The same turns and mirrors carry the whole set onto itself, and each row onto the other rows of its family. Which rows share a family with each named row? Give them in list order.
These 40 rows form 5 families of 8 rows each.
vifu: [ -1  33   1  -8 -30  -1  -6  -3   8]
Kiseb: [ 14  20  -2  -8 -15   4   3   7 -10]
pev: [-14  18   1   1 -28  -1   5  -5  24]
Nomes: [  4   6 -13  12  -8  10 -10   0  -6]
roru: [-18  39   5   4   9 -13 -17  12   6]
Kape: [-32  33  12   6   9  -2  -5  11  17]
rutu: [-12  22   9 -19   3 -17 -23  -3   5]
dav: [ -8   2   3   2 -14  11  23   3  15]
nerud: [-22  28  20   0   3  -8 -12 -24  14]
Sove: [ -8  28   6   9 -31   4 -13  -6   9]
tik: [ -3   8  10 -17  17  -8  -8   5  -8]
Masoz: [ -1  11   8  -6 -11  20  21   8   2]
Doz: [ -2  28  18   9 -26  -4  -8  -5  20]
povin: [-23  21  11   6  21   5   5  18   6]
Gab: [ -3  19   1 -11  16 -21  -4   2  -5]
veb: [13  7 19 10 -5 10 12  8  0]
sadag: [ 12   4  -5   0 -10   0  11   7  -3]
fip: [-34  29  21  -1   4  -6 -15  -7  13]
bikar: [  1   3   9  10 -10  20  10   6  -7]
dekil: [-15  23   9  -5 -26  15  11  -2  19]
vudiz: [  0  26  11  -2  10 -15 -16 -17  -6]
dofe: [ 12  17   2   9 -19   3 -10   2 -12]
lizes: [-9 26  5  5 21 -6 -6 19 -6]
Zono: [-30  13  25  -1  19   8   3   2   5]
guzo: [-32  17  18 -16   2  -4  -9  -6  20]
bem: [ -1  11  17   0  23   0   4 -11 -10]
Luko: [ -8  17 -12  12 -20   4 -18  -7   7]
Pavat: [-11  30  12  -3   9 -14 -24  -1  -7]
mepe: [-9  0 -6 13 -6 22  4  0  5]
feg: [-21   9  -5  13 -17  16  -5  -7  17]
nepum: [ -9  13  17  -1  22  -2  -5   7 -14]
zegol: [-22  14  24   0  15   7   9 -17  11]
ginut: [-14   8  10  -9  23  -6  15   5   2]
mam: [-33  19  13  -9   9  -8  10  -4  20]
Bor: [-18  13  14  11 -22  21   6  -3  15]
Ronik: [ 19  22  12   9 -15  -7  -8   3   0]
gefaz: [  6  20  -8  -1 -25 -13  -6  -1   8]
Kobeg: [-21  30   5 -10   3 -24  -9  -6  13]
beke: [ -7  13  25  12 -15  13  13   0  22]
Topos: [-21   3  18 -16  17   6   5   3   7]

Which other rows belong to the same family as zegol? nerud, Doz, veb, vudiz, bem, Ronik, beke
Which other rows belong to the same family as dav? pev, Gab, sadag, ginut, mam, gefaz, Kobeg
Which other rows belong to the same family as Sove? fip, bikar, dofe, Zono, Pavat, nepum, Bor
Which other rows belong to the same family as povin? Nomes, roru, Kape, lizes, Luko, mepe, feg

The same turns and mirrors carry the whole set onto itself, and each row onto the other rows of its family. Which rows share a family with each named row? Give them in list order.
These 16 rows form 4 families of 4 rows each.
Belem: [ -3  -9 -24  -4  -8  20 -11  18   6  20 -11   9  30]
nel: [  3 -13 -30  -5 -26  18 -15   9 -14  -2 -20  14  16]
Lep: [-12  -2 -12  21  21  21 -26 -13 -31 -16  -6  -2  -1]
did: [  4  -6 -29  -4 -21  10 -14   8  -2   3 -21   5  27]
Dezum: [-18  -8 -15  12  21  13 -36  12 -36 -13   1  -9  11]
rorit: [-21   0 -15  22  29  10 -28  -4 -34  -5  -7   0   6]
tiduk: [-17  -8  -6  32  25  22 -33   3 -24   0   0   8   0]
Gav: [-15  -9 -15  29  32   7 -36  -6 -19  -2  -2   7   8]
kemi: [  3   8 -25 -12  -9  14 -11  10   0  -9 -28   9  18]
Kal: [ -2 -12 -32   0 -11  19  -5   9   2  11 -20  12  33]
voman: [  6 -12 -17  -3 -18  24  -7   9   6  11 -13  15  20]
gamet: [-22 -24  -8  18  27  22 -32   2 -24  -1   6  18  11]
bufop: [  2  -5 -20  -3 -27  24 -13  17  -7   3 -20  10  19]
dizak: [-14   0  -2  17  23  18 -31  -4 -29  -7   0   1  -6]
vukis: [-17  -2  -2  30  32   9 -34   5 -11   0  -5  10  11]
mafid: [  3  -7 -26   5  -8  33 -20   4  17   3 -20  18  20]

Which other rows belong to the same family as gamet? Dezum, kemi, mafid
Which other rows belong to the same family as voman? did, rorit, tiduk

The same turns and mirrors carry the whole set onto itself, and each row onto the other rows of its family. Which rows share a family with each named row? Give them in list order.
These 32 rows form 4 families of 8 rows each.
zul: [ -5 -15 -12  19  -1   4 -21 -17 -20 -20   2 -23]
kodi: [-17 -33  -9  28  -6 -17 -18  -4   4 -11   7 -24]
negib: [ -6 -10 -16  19  -3   2  -7 -11 -22 -24  -2 -23]
Dagag: [-11 -19  13   5   9  12   0 -19 -16 -12  25 -21]
baluz: [ -8   4  14  23  -5 -16  -2  11  27 -14   1  -2]
Bava: [-19 -32  -9  16  -6 -12 -20   2  -3 -20  12 -30]
Vigid: [-27 -19 -12  17  -5 -17 -17   7  -4 -17  13 -27]
bir: [-13   3  31  14   1  -8  -6   5  16  11 -12 -10]
Foga: [ -4  -7  11  26 -10 -11  -6   8  31 -15  -5  -5]
Bito: [-10   8   7  18  -6 -18 -15  14  22 -16  -2  -6]
nuni: [ -4   6   8  17  -7 -18  -5   5  26 -17  -1  -1]
Buvog: [-20  -3  30  14  -4   2  -8   6  22  10  -9 -14]
rato: [  4  -1  37   7   6  -4  12   2  12 -10   4  -6]
nez: [ 2 -1 38  1  7  5  2 -5 14 -8 11 -5]
bufo: [  6  -4  38   0   5   3  10   4   1 -15  -3 -14]
budi: [-24 -21  10  -1   4 -10 -18  -3 -19   6   3 -31]
gef: [-16   0  31  23   1 -13  -8   6  16   9 -10 -15]
fori: [-21 -32  -4  22  -3 -13 -22   5  -3 -14  12 -29]
Fek: [-25 -26   5   4  -2   2 -20  -6 -16   2   2 -35]
Peli: [ -3 -24  13   4   9  -2   0  -9 -27 -20  15 -28]
gofif: [ -5 -13 -17  14  -4   0 -22 -14 -15 -19   1 -17]
gavar: [  3  16  20  30   4   8   4  -7   4 -14  -4  -6]
Lan: [-27 -32   8   3  -4   1  -6  -8  -5   8   2 -31]
zegod: [ -8 -26   9   2   6   5  -8 -10 -19 -21  22 -28]
Nosom: [  1 -12 -14  21   1  -1 -16 -24 -14 -18   8 -12]
gizu: [ 13   8  18  28   2   5  -7 -11   9 -14  -8  -1]
bilud: [ -8 -21   9  10   8  11  -7  -9 -21 -22  23 -24]
ruzon: [  4  17  13  25   0   8   1   2   2 -24  -7  -7]
tul: [-20 -28   7  -5  -2   4 -14  -7 -15   3  -1 -32]
fad: [-13  -4  35  11   3 -15 -14  13  11   6 -11 -18]
pudi: [  5  15  17  26   0   3   4  -5   8 -11 -11  -1]
nubud: [  0  -5  36  -1   3  -4  13  -1  13  -8   0 -10]

Which other rows belong to the same family as Peli? negib, Vigid, Foga, Buvog, nez, budi, gizu
Which other rows belong to the same family as tul? nuni, gef, fori, gofif, gavar, bilud, nubud
Which other rows belong to the same family as Bava? zul, baluz, bir, rato, Fek, zegod, pudi

The same turns and mirrors carry the whole set onto itself, and each row onto the other rows of its family. Which rows share a family with each named row? Give them in list order.
These 36 rows form 12 families of 3 rows each.
Tekez: [  3   5  -3   2 -24 -14   0  -3  13  11  -5 -10   5 -20]
ladin: [  1 -11 -10 -23   3 -16  21  -9   3  -1  12   2   0  16]
tudib: [ -1  -5  -2 -11  18  -6  29   4  -9  -2   9   4   0  23]
Teg: [ -8   0   4  10 -14   5 -26 -14   7  -3   9   6   2 -10]
guge: [ -3 -26   4 -21  -2   4  15  -9   0  -8  -7  19   0   7]
Guve: [ -2  -5  -4 -20  14 -12  10  14  -1  -3  16  14   2   9]
tad: [ -8 -20  15   2  -8  13  12  -6  -7   0 -29   7 -14  -6]
buz: [ -1   9   3   5 -11  -9  -8  19   6   9  -2   0   3 -24]
Gori: [ -5  10   0   2 -18   5   1   6   8  18 -14 -11  12 -12]
vupuv: [  4  -1   6  18   0   4  20  -4 -30   2   3  -2 -31  -4]
dokeb: [-10 -11   1  -6   9   5  -9 -17  -4 -12  18  14  -6  20]
kom: [  2 -24 -22  -6   1 -16   5 -17 -12   2  21   5  -4   8]
rupiv: [  0  -1   2 -21  14 -16  17  -2 -14 -15  17  15  -6  -8]
geri: [ -8   1  11   9  14   1  14  18 -17   7 -15  -3 -23   3]
zabo: [ -2 -16   6  -8 -23   4  -1  -6  10  -1 -13  13   8 -19]
rami: [ -4   5  15   6  11  -4  18   0 -26  -5 -10   1 -26 -17]
Moba: [ -3   8  12  23  -1   4  17   9 -11  11 -20 -14 -11  -5]
gota: [-24  -4  -2  17   2  -6  14 -13 -24   1 -12 -12 -22  12]
dito: [ 10   8  -2  13 -23  -5   1  -2  -8   3  17   0  -6 -29]
gop: [-17   6  -9  16 -24 -15  -8 -11   0   4   0 -10   2 -17]
sim: [ -9   1   4  -1   7  12  22   4 -12  13 -21 -10  -8  17]
Kila: [  7 -18 -24   4   0   7  14 -17  -1 -14   8  18   1  12]
zuris: [-17  16   5  25   2   7   8   0 -19  -7 -16  -7 -15  -7]
Gidid: [  2  11   7  -1  -9 -14   0   1  -5  -5   4   5  -1 -38]
gaku: [ -9  17  -9   4 -12  -7  -7  -2   4 -12  11   4  16 -18]
Niduz: [  5   9  -4   0 -14 -11   4   7  13   5  10   0  21 -14]
temo: [ -4 -19  -9  19   1  -4   8 -14 -27  10  -7  -9 -25   3]
Lefi: [  3 -12 -12  28  -2  17  15 -14 -11  -6 -17   4 -16   4]
lami: [ -4  -2 -10 -24   0   0  14   2   6   7   6   3  16  16]
pada: [-14  -4  13  20   3  15 -10 -14 -13  -3  -7   0 -23   6]
ged: [ -5  -5   7   9   1  -2  23  -4 -13  11 -22 -15 -26   7]
dom: [  2 -11 -16  17 -21 -12 -11 -13  -6  13   5  -7  -3 -21]
mudan: [-13   3  -9  -8  18  -2  17  -5 -16 -20  13   9  -2  17]
gabir: [-18  -8 -18 -11  -1 -19   7 -15  -7  -8  20   5   4  14]
sus: [ 10  -5  -8 -10   0  -8  17  -7 -16  -8  33  13  -9   2]
Negi: [  9  -7 -19  22 -20   8  -1 -14   8  -6  -3   8   6 -14]

Which other rows belong to the same family as ladin? Tekez, ged
Which other rows belong to the same family as Niduz? tudib, Moba
Which other rows belong to the same family as buz? Guve, geri
Which other rows belong to the same family as Lefi? Kila, Negi
Which other rows belong to the same family as gota? gop, gabir
Which other rows belong to the same family as Gori? sim, lami
Which other rows belong to the same family as rupiv? rami, Gidid
Which other rows belong to the same family as zabo? guge, tad

The same turns and mirrors carry the whole set onto itself, and each row onto the other rows of its family. Which rows share a family with each named row? Give them in list order.
These 16 rows form 4 families of 4 rows each.
Muner: [  1  -5  19  -2   7   0   3  -3   9  -4 -16  16  10]
Tevev: [  3   4  -5  17   2  16   1  -5 -28  15  14 -14 -17]
kalur: [  1 -16  15  -7   6   5   5  -4  13  -8 -20   9   1]
Vavo: [ -1  -1 -16   3   5  23  -2  -6  -9 -24   8 -30  -9]
kamo: [ -4   4 -14  10  12  21   2  -8 -10 -20  10 -35  -7]
zuvo: [ -3  13  -2  28   7   0  16 -17  27  -3 -11   8  -2]
vup: [  0  -4   8  12   1  12   1   5 -22  18  18  -6 -19]
kete: [ -4   1   1  16   2  17  -5   5 -29  10  13  -3 -17]
mek: [ -2  -2  -2  15   2  17  -5   0 -28   8  14  -9 -22]
Puro: [ -7  16  -3  29  -1  -5  17 -12  21   9 -11   1   0]
Sason: [-10   2 -17   6   9  19  12  -5   2 -26  11 -30  -7]
let: [ -6  16   1  29  -2  -5  16 -12  22   2 -13   8  -1]
riduf: [ -1 -17  17  -9  10   0   7   3  10 -10 -10   5   8]
Tozo: [ -3   2 -13  12  16  24   4  -7  -2 -23   9 -33  -7]
tepa: [  2 -13  19  -1   9   1   8  -6  14  -8 -20  10   5]
Nomi: [ -9  18  -2  29   2  -2  22 -10  22   6  -2   4 -13]

Which other rows belong to the same family as mek? kamo, let, tepa
Which other rows belong to the same family as Sason? vup, riduf, Nomi
Which other rows belong to the same family as Tevev? Muner, Vavo, zuvo

